In the rows, zero is written as 128.
The same turns and mirrors carry the whole set onto itself and the rows of a family onto each other. Which other rows belong to the same family as each row named below? List them in the order they appear above.
These 18 rows form 6 families of 3 rows each.
V: [164, 131, 105, 129, 104, 127, 127, 147,  95, 114, 127, 104, 117, 134, 131,
 126, 160, 126, 147,  79, 126, 120, 161, 150, 122, 131, 130, 109, 140, 119,
 132, 125]
F: [ 88, 125, 121, 130, 117, 131, 141, 131, 144, 104, 165, 101, 107, 149, 105,
 154, 123, 124, 117, 120, 115, 115, 170, 127, 105, 141, 130, 135, 132, 142,
 127, 114]
M: [123, 121, 109, 138, 126, 133, 127, 111, 124, 106, 155,  81, 107, 153, 116,
 164, 124, 111, 128, 116, 130, 105, 153, 128, 104, 144, 121, 147, 160, 155,
 113, 109]
G: [132, 122, 135, 101,  95, 152, 139, 114, 128, 137, 132, 108, 117, 143, 113,
 161, 159, 123, 101, 144, 125, 137, 132, 121, 102, 169, 111, 102, 123, 116,
 116, 139]
U: [148, 136, 105, 107, 104, 165, 115, 140,  89, 119, 126,  90, 114, 138, 122,
 131, 139, 114, 141,  82, 150, 128, 136, 146,  97, 140, 134,  96, 152, 141,
 110, 122]
B: [ 95, 129, 127, 138, 130, 135, 166, 135, 104, 109, 161, 113, 112, 139, 117,
 154, 126, 132, 122, 122, 123, 112, 173, 130, 108, 169, 124, 132, 148, 149,
 117, 111]
A: [133, 123, 122, 106, 102, 142, 134, 127,  99, 141, 121, 135, 100, 156, 124,
 172, 138, 127,  98, 132, 122, 125, 131, 117,  96, 148, 121,  96, 111, 109,
 121, 126]
C: [ 98, 125, 118, 133, 105, 128, 148, 116, 121, 112, 161,  94, 129, 136, 123,
 155, 130, 132, 131, 116, 118, 107, 154, 139, 115, 160, 115, 146, 159, 159,
 111, 110]
N: [113, 117, 124,  77, 101, 138, 132, 138, 119, 133, 129, 117, 110, 139, 110,
 156, 144, 122, 108, 127, 144, 132, 143, 130, 110, 144, 128,  82, 117, 104,
 106, 130]
Y: [100, 121, 107, 145, 119, 137, 151, 135, 114, 120, 150, 118, 113, 140, 120,
 163, 111, 141, 130, 114, 102, 108, 152, 115, 107, 154, 120, 137, 129, 161,
 123, 111]
S: [120, 107, 106, 150, 114, 107, 135, 137, 120, 121, 148, 101, 112, 136, 116,
 153, 139, 132, 134,  99, 116, 106, 167, 118, 128, 161, 120, 147, 142, 143,
 132, 126]
J: [150, 157, 118, 105,  85, 159, 132, 134,  94, 103, 132,  90, 115, 134, 145,
 132, 151, 125, 123,  90, 131, 136, 143, 159, 110, 132, 134, 107, 153, 133,
 125, 119]
T: [133, 114, 135, 104, 119, 142, 142, 109, 135, 117, 122,  99, 111, 134, 101,
 156, 143, 118, 116, 135, 134, 118, 136, 116,  83, 161, 137,  88, 118, 121,
 119, 133]
Q: [158, 150, 102, 120, 112, 152, 142, 140,  87, 105, 127, 113, 113, 139, 146,
 142, 131, 136, 135,  95, 113, 122, 144, 154, 111, 110, 129, 106, 132, 135,
 121, 104]
H: [139, 139,  90, 114, 102, 159, 118, 146, 117, 106, 142,  96, 110, 143, 132,
 123, 134, 125, 125,  92, 132, 131, 145, 159, 124, 105, 119, 118, 143, 133,
 108, 112]
R: [156, 153, 109, 135, 111, 170, 146, 142,  97,  95, 138, 108, 102, 144, 144,
 116, 141, 129, 109, 102, 129, 129, 147, 156, 110, 129, 125, 117, 150, 129,
 121, 116]
P: [146, 105, 124, 121,  99, 112, 130, 126, 119, 134, 122, 119, 106, 142, 117,
 150, 161, 126, 109, 120, 130, 116, 146, 117, 110, 161, 126, 103, 119,  97,
 131, 143]
K: [135, 116, 119, 102, 114, 151, 149, 134, 103, 136, 124, 121, 104, 141, 125,
 157, 146, 131,  94, 142, 143, 131, 134, 121, 119, 167, 108,  96, 130, 112,
  98, 132]

The rest of the family of K: B, R
The rest of the family of Y: A, Q
The rest of the family of P: V, S
The rest of the family of U: M, T
The rest of the family of F: N, H

The same turns and mirrors carry the whole set onto itself and the rows of a family onto each other. Which other rows belong to the same family as each row named below? List them in the order they appear above.
These 18 rows form 3 families of 6 rows each.
tiz: [147,  99,  97, 114, 166, 127, 140, 127, 108, 136, 111,  86, 125, 136]
zez: [141, 136, 115, 110, 164, 137, 177, 165, 141, 133, 136, 118, 149, 161]
zoru: [143, 142, 125,  92, 162, 133, 150, 121, 135, 136, 117, 116, 140, 117]
Gusel: [143,  95, 100, 126, 160, 120, 139, 148, 117, 138, 114,  85, 120, 147]
lun: [115, 114, 119, 120, 163, 110, 143, 147, 105, 140, 117, 144, 136, 168]
Sur: [163, 150, 134, 136, 174, 117, 146, 137, 122, 157, 107, 126, 128, 148]
pedu: [131, 125, 117,  93, 170, 133, 146, 119, 136, 121, 110, 124, 146, 119]
Kuvif: [153, 129, 111, 109, 164, 131, 173, 163, 154, 136, 130, 119, 147, 156]
keren: [151, 128,  82, 144, 169, 133, 147, 117, 124, 110, 126, 127, 132, 150]
suke: [142, 135,  74, 126, 170, 141, 158, 122, 130, 114, 133, 127, 138, 154]
lemek: [143, 101,  98, 117, 154, 116, 146, 139, 112, 139, 103,  83, 124, 142]
fid: [122, 110, 101, 126, 168, 113, 153, 148,  97, 127, 114, 138, 131, 174]
Bamov: [136, 136, 121,  95, 167, 140, 145, 120, 124, 127, 108, 117, 150, 119]
Roz: [150, 135,  73, 138, 163, 137, 155, 124, 121, 113, 121, 125, 140, 155]
dasug: [113, 119, 111, 123, 162, 104, 157, 141, 103, 134, 116, 140, 132, 170]
papo: [160, 149, 139, 134, 171, 114, 155, 135, 113, 155, 112, 111, 123, 147]
Fer: [142, 143, 116, 113, 158, 125, 176, 168, 141, 135, 131, 133, 137, 163]
Vezi: [160, 137, 138, 129, 165, 110, 149, 144, 105, 155, 101, 116, 121, 144]

The rest of the family of Roz: zez, lemek, Bamov, dasug, papo
The rest of the family of Vezi: tiz, zoru, suke, fid, Fer

The same turns and mirrors carry the whole set onto itself and the rows of a family onto each other. Which other rows belong to the same family as each row named below? List them in the order they appear above.
These 28 rows form 7 families of 4 rows each.
zuted: [111, 126, 144, 158, 125, 106, 152,  85, 157, 128, 150, 124, 119, 122, 142,
 118, 121, 129, 121,  99,  96, 154, 104, 149]
Pakal: [100, 131, 113, 155, 111, 131, 136, 113, 138, 174, 197, 155, 109, 102, 152,
 118, 119, 137, 125, 127,  98, 149, 147, 137]
diro: [140, 163, 136, 150, 111, 121, 134, 137, 126, 123, 190, 136, 134, 135, 161,
 118, 108, 119, 120, 144,  77, 144, 159, 155]
zatog: [144, 153, 139, 132, 128, 109, 117, 124, 134, 129, 182, 125, 125, 143, 154,
 118, 110, 129, 129, 143,  62, 146, 153, 161]
duz: [104, 145, 130, 155, 114, 139, 127, 110, 142, 170, 202, 146, 123, 108, 144,
 125, 119, 133, 113, 136,  83, 168, 155, 139]
fofiz: [122, 148, 151, 164,  91,  99, 132, 119, 114, 141, 179, 134,  85, 111, 154,
  98, 129, 140, 120,  93,  79, 119, 117, 149]
Gikiv: [122, 123, 147, 139, 126, 113, 159, 103, 171, 141, 166, 132, 123, 131, 141,
 114, 129, 142, 109, 101,  82, 164, 107, 163]
beda: [ 86, 135, 121, 137, 121, 135, 136, 123, 148, 151, 185, 141, 120,  96, 152,
 112, 108, 141, 123, 139,  87, 149, 161, 135]
repi: [120, 124, 138, 152, 121, 125, 159,  87, 173, 146, 160, 138, 109, 115, 135,
 109, 124, 139, 117, 106,  91, 161, 106, 153]
fubak: [127, 148, 155, 155,  99,  84, 157, 116, 130, 134, 157, 137,  93, 131, 141,
  98, 122, 148, 131,  99,  92, 111, 123, 151]
muza: [ 89, 138, 130, 150, 115, 124, 145, 121, 141, 174, 202, 149, 127, 111, 144,
 130, 120, 145, 108, 123,  99, 156, 145, 139]
vuvig: [139, 159, 131, 150, 110, 119, 127, 127, 136, 121, 178, 120, 123, 128, 158,
 114,  88, 145, 106, 143,  58, 133, 139, 157]
futo: [ 95, 135, 133, 167, 101, 142, 138, 111, 150, 157, 186, 156, 110, 110, 155,
 121,  86, 137, 115, 135,  91, 153, 151, 136]
sase: [135, 161, 131, 134, 120,  98, 136, 137, 140, 140, 187, 118, 130, 143, 161,
 119,  98, 143, 118, 143,  69, 139, 149, 154]
memez: [122, 140, 161, 154,  85, 101, 129, 118, 116, 135, 162, 129,  91, 134, 140,
  95, 127, 135, 142,  88,  84, 139, 133, 158]
mul: [117, 121, 132, 147, 123, 110, 172,  90, 167, 126, 152, 140, 122, 134, 139,
 110, 113, 140, 113, 114,  80, 157, 117, 161]
meva: [137, 147, 139, 159, 105, 120, 118, 118, 122, 138, 181, 116, 109, 143, 170,
 109,  94, 126, 130, 145,  64, 139, 148, 157]
Zut: [125, 147, 158, 162, 107,  91, 141, 135, 121, 131, 158, 134,  96, 123, 153,
 111, 124, 133, 132,  98,  95, 110, 140, 166]
vaga: [120, 131, 143, 151, 115, 124, 139,  99, 160, 123, 151, 131, 127, 128, 138,
 109, 129, 144, 100,  95,  66, 166, 110, 157]
lar: [122, 125, 167, 141, 101,  94, 160, 123, 123, 135, 161, 129, 100, 112, 145,
  95, 136, 137, 137,  98,  67, 123, 133, 151]
reg: [ 89, 144, 131, 161,  97, 136, 131, 118, 133, 155, 190, 160, 125, 105, 139,
 123, 112, 151, 101, 119,  91, 148, 142, 127]
zezet: [129, 150, 149, 130, 123, 106, 128, 125, 124, 127, 184, 121, 115, 125, 165,
 105, 109, 128, 132, 151,  59, 126, 150, 137]
kigig: [114, 140, 166, 153,  99,  81, 149, 121, 115, 142, 173, 151,  96, 121, 136,
 111, 130, 138, 134,  93,  85, 119, 141, 151]
nud: [101, 130, 152, 150, 105, 124, 150,  92, 162, 118, 154, 150, 118, 133, 129,
 106, 108, 138, 115,  99,  94, 169, 121, 153]
Taru: [130, 170, 145, 148, 111, 101, 127, 134, 123, 134, 180, 125, 123, 145, 150,
 114, 108, 140, 121, 142,  64, 132, 166, 156]
Piva: [ 95, 116, 139, 138, 120, 127, 171,  96, 152, 126, 162, 140, 128, 116, 138,
  95, 131, 136, 116, 113,  86, 159, 121, 155]
bes: [107, 137, 121, 162, 102, 131, 141, 112, 148, 161, 188, 145, 130,  97, 143,
 134, 113, 127, 124, 117,  90, 170, 147, 126]
dom: [129, 147, 156, 145, 101,  81, 150, 129, 124, 151, 183, 136,  92, 124, 151,
 101, 131, 142, 130,  96,  92, 116, 121, 148]

The rest of the family of Piva: beda, lar, zezet
The rest of the family of nud: futo, memez, meva
The rest of the family of diro: zuted, Zut, bes
The rest of the family of reg: fofiz, vuvig, vaga
The rest of the family of Gikiv: muza, sase, dom

